128 stands for zero in the data rows.
Here are some points, one per row:
[183  83  94 203 125 185 161  98 117  55 154 209  88 140 108 103 181 110
  96 149  51 186 136 107 133 102  56 130  97 119 176 115  94 125 168 159
 169  94 146  96 106 103 123 118 128  81 108 124]
[109 177  77 129 104 114 134 131 157 109 185  83 123  87  85 155 177 123
 113 146 170 116  86 144  76 126  78 152 109 173 133 129  62 145 128 109
 149 150 168 133 198 173 137 153 161 114  89 144]
[122 150 158 109 126 112  97 122 149 128 132 142  99 180 120 116 151 135
  94 127 158 129 119 164 116  72  78 104 114 115  91 172 137 122  69 134
 151  72  36 135 126  79 133 145 105 114 134 165]
[174 120 117 142 107 140 163  67 142 115 157 118 176  97 102 109 103 179
  79 119 137 157 102 119 119 101 133 137 191 118 109 141 182 114  56 117
 147 155 153  80 122 168  65 114 112  96 190 101]
[135 118 116  80 150 142 137 114 186 160 149 124  97  93 150  77  98 152
 127 161 132 167 127 149 123 124 158 132 114 109 171 114  96 162 162  50
 170 124 111 112 142  80  92  94 211 152 156  84]
[ 91 125 139 153 157 183 144 112 172 141 181 146 157  98 146 111 130 121
 158 136 116 122 130  99 191 130 109 103 147 173  93  74  82  70  76 152
 129 134 107 123  97 168 124  90 115 150 119 191]
[140 105 174  74 118 106 143 198 144  69 139  86 164 147 207 144 164 147
 107  85  62 118 120 160 146 142 103 100 120 107 100 135 122 158 105 108
 115 167  97 169 135 160 102 157 161 119 115 109]
[164 120 125  92 148 149 145 117 186  51 184 119 150 100 139 129 169 112
 180 126 139  82 177 109 144 143 150 149 122 107 130 157 189 157 129 128
 112 109 151 168 117 117 111 109 140 103 176 152]
[ 65 168 173 156 117 129 158 114 155 153 178 116 121 163 116  91 101 101
 157 115 117 151  79 101 105 116 132 155  69  82 132 128 131 128 145 151
 109 168 108 118  42  99 160  86 105  88 166  90]
[101 106 133  85 171 139 206 100 125 123  99 169 158 157 166 140 143 158
 107  98 196  97 120 190 104 123  99 150 141 117 215 107  96  97 147 156
 119  92 168 102 122 131 167 111  76 170 100 109]
[159  68 136 133  96 165  47 127 187 174 119 192 108 157 181 144 104 139
 122 136 107  96  76 146 114 143 115 110 115 118 103  81 115 113 119 149
 118 201 156 189 103 150 116 169 142 121 154 114]
[141  86 149 137  94 153 123 121  79 117 138  73 120 126 119 115 148 182
 162  68  97 150 109 113 136 105 186 167  63 154 115  83 119  91 114 114
 184  90 138 167 163 144 139 142 131 108 155 133]
[124 108 156 161  70 203 117 119 132 132 161 108 109 175 100 124 175 136
 126 148 165 111 145  76 151 127 154 104 155  88 151 145 140 162  86 100
  95  94 119  94 185 139 156  89 202 184 125 161]
[148 174 125 151 138  61  99 141 161 113 104  90 170 156 158 152 113 140
 107 221 110 172 143 136 120 133 177 189 198 127 135 141 120  88 112 169
 143  92 142 126 158 114 177 152 123 109 136 125]
[169  97 152 172 146 151  63 108  80 106  88  83 114  77 158 193 128  83
 115 137 152  99 110 162 133  66 126 118 144  74 124 145 108 136 119 114
 160 172 103 142 106  91 132  67 114 118 113 119]
[104 107 125 151 141 135  43 116 132 192 180 137 137 122 130 130 195 126
 136  78  94 159 143 141 151 125 107 103 133 159 217 168 197 112 166 139
 121 162 101  99 135 149 145 104 130  68 136 121]
[175  59  86 123 113 139 135 146 114 113 127 162  85 135 169 117  80 135
 126 111 173 160 162  82 151 118 148 163 124 163 120 160 140 150 141  84
 123 167 122  92  87 147 195 161  94 143 120 173]
[187 122 136 142 164 108 104 161 119 195 122 128 214 131 126 140 110 119
 103 142 166  96 139 120 115 185 128 159  60 127  78 165 142 122  97 143
 137 104 140 128 131 140 122 136 139 174  56 111]
[113 127 110  87  94  88 122 198 118 183 105 115 124  71 129 175  98 138
  68  81 114  77 144 145 116 117 144 118 161 117 117  98 124 136 137 109
 147  43 143 119  75 139 184 112 139  91 128 123]
[105  71 107 178 139  99 130 191 108 132 115 110 104 103 147 135  89 138
 114 159 128 124  78 104 125 176  47 146 155 102 129 103 162 160 119 166
 118 112 131 163 156 153 128  53  85 136 175 143]
[125 169 119 155 143 132 144 154 127 127 120 190  99 116 103 151 120 139
 177 115 118 114 155  77  99 152 137  92 111 127 217 190  89 117  51  97
 153 122 104 157  93 136  97 173 137 148 135 138]
[102 125 174 132 192 145 130 124 149 111 112 103  56 129 112 108 138 155
 152 171 139 131 132 199  97 147 126  78 107 136  98 192 117 145 151 140
 168 116 155  72 102 201 120 145 126 119 146 116]
[116 143  83 126 151 105 128  94  40 124 183 175 109 120 137 162 164 178
  89 142 140 155 167 124 116 135 172  96 106 101  77 126  85 169 145 115
  78 126 147 120 117 121 130 105 150 113 147 175]
[ 92 145  95 168 134 148 128 184 147 123 115 118 153 126  75 129  82  71
 137  91 155 189 155 171 111  92 139 113 131 106 125 140 171 102 114 121
 108 127 206 171 102  82 125 137 172 154 103 170]
[138 110 148 115  79 193 134 151  74  84 192 162 143 183 111 125  68  92
 141 147  88  89  86 151 117 138 156 167 166 153 114 123 122 147 182 102
 152  95 115 130 116  98 117 137  97 140 115 109]
[ 90  84 102 123 133  35 144 115 138 125 121  79  91 180  77 170 113 117
  78 111 139  97 133 133 203 141  90 150 127 131  96 157 123  65 152 131
 124 138 157 176 111 110 101 115 144 150 123  67]
[ 71 161  86 144 147 135 111 148 105 165 108 110 162 169 150 140  92 112
 187 153  81 150 149 180 174 122 151 153 110 117 113 124 122 161  78 104
  76 107 136 111 195 182 118 129  65  96 103  71]
[ 81 132 115  69 145 129 185 133 112 152 118 147 132 134 142 171 166 147
 141 188 143 162 145  98 123 117 138 156 118 119 124 113 198 131 150 175
 214 157 104 161 130 144 134 149 133 136  99 101]
[116 140  81 135 146  86 116  80 132  79 112 160 146 126 110 141 114 116
 170  83  81  91 142 155  89 167 124 113 110  52 107  88 173  93 148 135
 143 135  78  90 171 135 173 129 155 193 136 138]
[100 135 132 195 150 140 162  92 124 167 108 119 115 112 174 117 200 128
  90 133  93  75  93 113 111 120 149 101 161 185  78 134 178 152 169  87
 145 151 170 144 134  48 105 142  67 150 142 107]
[157 189 152 117 140  86  76 150  94 103 161 138 104  55 145  61 105 161
 134 138 145 113  71 172 187 126 136 109 106 151 142 110 177 107 114 152
  75 123 160 133 121 118  96 151 142 158 104 122]
[159 170 161  79 110  97  82  59 116 130 123 103 118 136 109  88 135  87
 177  98 115 165 139  35 108 128 112 113 154  88 130 103  90 158 125 101
 144  97 201 116 101 144 102 121 114 127 115 146]
[ 94 157 109 123  89 140 122 130 125 142  94 143 132  98 114  87 122 137
 102  88 146 153 123 132 161 112 163 127 184 120 128 192  72 184 146 218
 126 124 109 163 153 148 118 149 118 185 144 102]
[118 145 113 131  83 113 106 155 143  78  87 161 137 144  77  98 181 118
 122 147 160 131 215 131 135 140 164 112  64 157 181  43 109 161 101 113
 153 158 117  64 117  90 109 107  85 104 139 130]
[194 152 159  86 131 131 154 133 129 137 162  74 122 131 105 131  65 105
  80 131 121 103 195 120  87 143 134  51 135 155 150 103 117 121 155 144
  68 149  86 151 158 152 190 125 119 167 165 100]
[135 104 122 123 148 102 152  87  80 142  43 137 144 129 131  86 112 104
 172 127 108 104 108 179 130 170  81 172 169 180  88 137 120 140  94 137
 143 163  83 190 123 109 196 126 197  90 112  91]
[119  88 126 163 111  55 151 114 140 127 117 128 136 142 151 133 126 104
 207 147 171  92 110  97  98  53 166 128 125 160 113 118 132 135 164 119
  79  96  88 142 104 180 119 153 137 135 111 138]
[134 121  82  65 184 152  90 199 130 160  65 128 178 133 114  85 125 132
 134 137 130 128 126  46 113  92  90 123 135 124 111 128 104  91 156 117
 105 110 128  66 137 100 118 166 104 148 158 103]
[100 127 217 156 128 158 134 118 105 125 129 159  81 100 133 124 124  60
 112  87 204 155 139 116 133 164 125 136 147 145 110  85 137  88 167  96
  92 140 105 114 171 124  76 156 172  83 178 136]
[165 165 144 133 133 102 161 129  90 157  81  74 158 154  99 116 111 182
 100 145 118 103 145 152 172 139  94 170 134  93 147 117 113 134 172 130
 123 177  98 133 125 122  98 190  75  76  78 209]
[165 189 108  93  86 162 162 118 133 146  82 123 116 158 120 182 188  95
 143 131  86 185  95 136 128 161 163 137 127 186 164 129 139 108 139 128
  75 105 115 103  84 134  86  90 141 146 130 184]
[ 95 133 160  87  96 128 134 108 182 112 124 133 127  87 128 172  68 162
 133 121 110 120 109  92 116 142 140  94 117 141 123 164 127 114 113 165
 118 156 175 114 206  53 142 121 111 118  44 134]
Along one direction, these points spread out more than along any other. Where along it does each point below lie, from 0 to 99? The average is 50, and the first point in the table lies past the average. One standard deviation of the points above along it is 16.
[159  68 136 133  96 165  47 127 187 174 119 192 108 157 181 144 104 139
 122 136 107  96  76 146 114 143 115 110 115 118 103  81 115 113 119 149
 118 201 156 189 103 150 116 169 142 121 154 114] -> 42
[116 143  83 126 151 105 128  94  40 124 183 175 109 120 137 162 164 178
  89 142 140 155 167 124 116 135 172  96 106 101  77 126  85 169 145 115
  78 126 147 120 117 121 130 105 150 113 147 175] -> 65
[148 174 125 151 138  61  99 141 161 113 104  90 170 156 158 152 113 140
 107 221 110 172 143 136 120 133 177 189 198 127 135 141 120  88 112 169
 143  92 142 126 158 114 177 152 123 109 136 125] -> 28
[124 108 156 161  70 203 117 119 132 132 161 108 109 175 100 124 175 136
 126 148 165 111 145  76 151 127 154 104 155  88 151 145 140 162  86 100
  95  94 119  94 185 139 156  89 202 184 125 161] -> 76
[194 152 159  86 131 131 154 133 129 137 162  74 122 131 105 131  65 105
  80 131 121 103 195 120  87 143 134  51 135 155 150 103 117 121 155 144
  68 149  86 151 158 152 190 125 119 167 165 100] -> 43
[ 65 168 173 156 117 129 158 114 155 153 178 116 121 163 116  91 101 101
 157 115 117 151  79 101 105 116 132 155  69  82 132 128 131 128 145 151
 109 168 108 118  42  99 160  86 105  88 166  90] -> 61
[141  86 149 137  94 153 123 121  79 117 138  73 120 126 119 115 148 182
 162  68  97 150 109 113 136 105 186 167  63 154 115  83 119  91 114 114
 184  90 138 167 163 144 139 142 131 108 155 133] -> 57
[113 127 110  87  94  88 122 198 118 183 105 115 124  71 129 175  98 138
  68  81 114  77 144 145 116 117 144 118 161 117 117  98 124 136 137 109
 147  43 143 119  75 139 184 112 139  91 128 123] -> 31
[ 95 133 160  87  96 128 134 108 182 112 124 133 127  87 128 172  68 162
 133 121 110 120 109  92 116 142 140  94 117 141 123 164 127 114 113 165
 118 156 175 114 206  53 142 121 111 118  44 134] -> 41
[119  88 126 163 111  55 151 114 140 127 117 128 136 142 151 133 126 104
 207 147 171  92 110  97  98  53 166 128 125 160 113 118 132 135 164 119
  79  96  88 142 104 180 119 153 137 135 111 138] -> 45
